(in the rows, 128 means zero)
Each named turn below is shown by a few rows before and after it. Which turns, in which order, take the first row of each later pair to the second? The first pair is answered.
H:
[146 119 102 154 150 113 139 106 115 139 117 138] |-> [100 125 143 121 142 129 159 123 119 131  95 115]
[160 128  95 152 148 107 142  95 125 136 139 147] |-> [ 99 141 152 133 151 121 181 120 124 129 102 124]
[143 118 118 193 171  96 156 111 105 141 123 174] |-> [ 68 126 193 111 126 132 161 147 129 140  92 117]
K:
[156 137 113 132 137 126 146 110 126 135 136 147] |-> [156 138 115 118 125 126 144 107 133 142 138 136]
[103 128 153 169 167 121 160 146  85 120 123 140] |-> [136 124 126 179 168 109 154 127  87 126 139 149]
[ 58 123 182 143 152 139 136 162 124 125  92 122] |-> [ 81 120 158 182 180 124 138 157 108 122  99 148]
[162 117  70 168 141  61 150 115 103 116 145 139] |-> [177 118  70 128 109  65 145 100 119 124 153 122]
X:
[138 123 142  59  83 114 180  66 145 149 147  92] |-> [179 114 103 109 115  92 182  46 131 154 162 124]
[ 81 137 162 124 150 118 177 140 125 130  99 121] |-> [ 87 139 164  97 126 118 176 128 133 141 103 105]
[148 131 108 139 150 128  95 142 129 123 140 141] |-> [133 130 119 141 151 137  93 153 130 121 137 139]
Now pairs of rows:
Each pair is 2 to 3 turns apart.
[144 117  94 119 125 121 127 107 134 135 131 129] |-> [120 121 119  95 114 133 129 118 141 134 120 113]  K then K
[ 88 149 192  87 100 134 154 146 140 167  68 106] |-> [199 124  76 138  98 111  78 104 141 173 135 147]  H then X
[114 125 135 176 177 129 142 142 110 118 108 153] |-> [113 126 146  76  89 147 127 129 150 139 117  95]  H then X
[123 148 149  73 105 126 139 103 140  99 146 122] |-> [ 96 154 173 102 143 131 149 132 124  82 131 137]  K then K
[164 128 108 173 162  96 141 113 112 129 122 151] |-> [ 98 138 163 152 156 127 136 163 114 102 101 137]  X then X
[103 144 174 115 116 185 150 174 131  91 116 146] |-> [173 127 102 160 132 164 111 144 127  92 157 179]  H then K then H
[115 142 158 141 154 114 175 127 123 145 102 134] |-> [145 138 137  93 106 117 151 106 146 160 121 110]  K then H then X
[144 101 103 173 153 147 116 125 142 115 142 150] |-> [111 105 135 114 112 175 105 142 161 115 131 112]  H then H
[136 130 119 181 125 136 125 137 104 114 135 155] |-> [100 135 158 124  89 148 141 148 124 123 120 115]  H then X
[165 125 116 135 141 107 173  94 105 163 122 141] |-> [118 123 144 161 174 125 167 139  96 135 102 151]  X then X
[152 125 102 204 210 131 157 111 136 118 109 162] |-> [100 138 177  75 119 161 173 113 182 139  85  76]  H then X
[157 119 145 191 162  94 120 136 143 146 185 138] |-> [118 131 188 173 173  95 163 141 141 149 158 128]  K then H
[144 127  96 155 148 117 143 132 114 121 123 140] |-> [125 130 123 100 112 122 164 126 132 131 112 101]  H then X then X
[125 100  84 168 132 142  69 167 104  95 161 142] |-> [ 99 102 109 169 144 149  77 178 100  87 147 141]  X then H
[165 126  81 149 155  93 113 108 124 136 130 156] |-> [ 94 137 142 150 177 117 123 160 115 113  96 150]  X then H then K
[103 132 164 124 142 172  74 192  72 123  83 113] |-> [150 128 146  55  78 154  88 130 103 162 103  76]  X then X
[171 130 115 114  97  79 121 131 125 136 121 101] |-> [128 139 143 152 147  81 142 162 105 120  97 120]  H then X then X
[ 64  94 146 104 147 166 134 143 142 121  77 118] |-> [ 70  94 138  94 130 175 114 145 145 116  84 114]  K then K then H
[117 120 115 160 170 102 150  83 137 118 142 168] |-> [ 68 128 162  97 119 142 120 121 164 102 129 124]  X then H
[ 99 138 150 106 121 127 171 121 140 150 113 122] |-> [151 129 100 142 134 111 154 100 130 154 139 146]  H then H
[115 128 115 156 155 143 104 150 109 114 129 148] |-> [149 120  91 147 137 130  99 125 119 129 145 146]  K then K
[178 130 107  87 106  88 188  60 139 164 144 111] |-> [157 132 100 193 192  89 176 107  97 122 134 173]  X then X
[103 138 129 167 153 115 155 132 115 124 113 141] |-> [111 135 130  98  86 131 136 120 140 137 125  98]  H then X
[ 96 114 135 172 186 154 143 170 119 100 148 152] |-> [102 110 124 169 180 167 121 180 123  93 152 152]  H then K then K
[113 127 124 154 164 138 116 129 118 117 122 144] |-> [146 124 101 143 144 125 111 105 125 132 138 144]  K then K
[201 112  69  88  89 104 137  56 144 179 157 114] |-> [199 110  71 150 151  84 171  53 121 171 142 146]  K then H
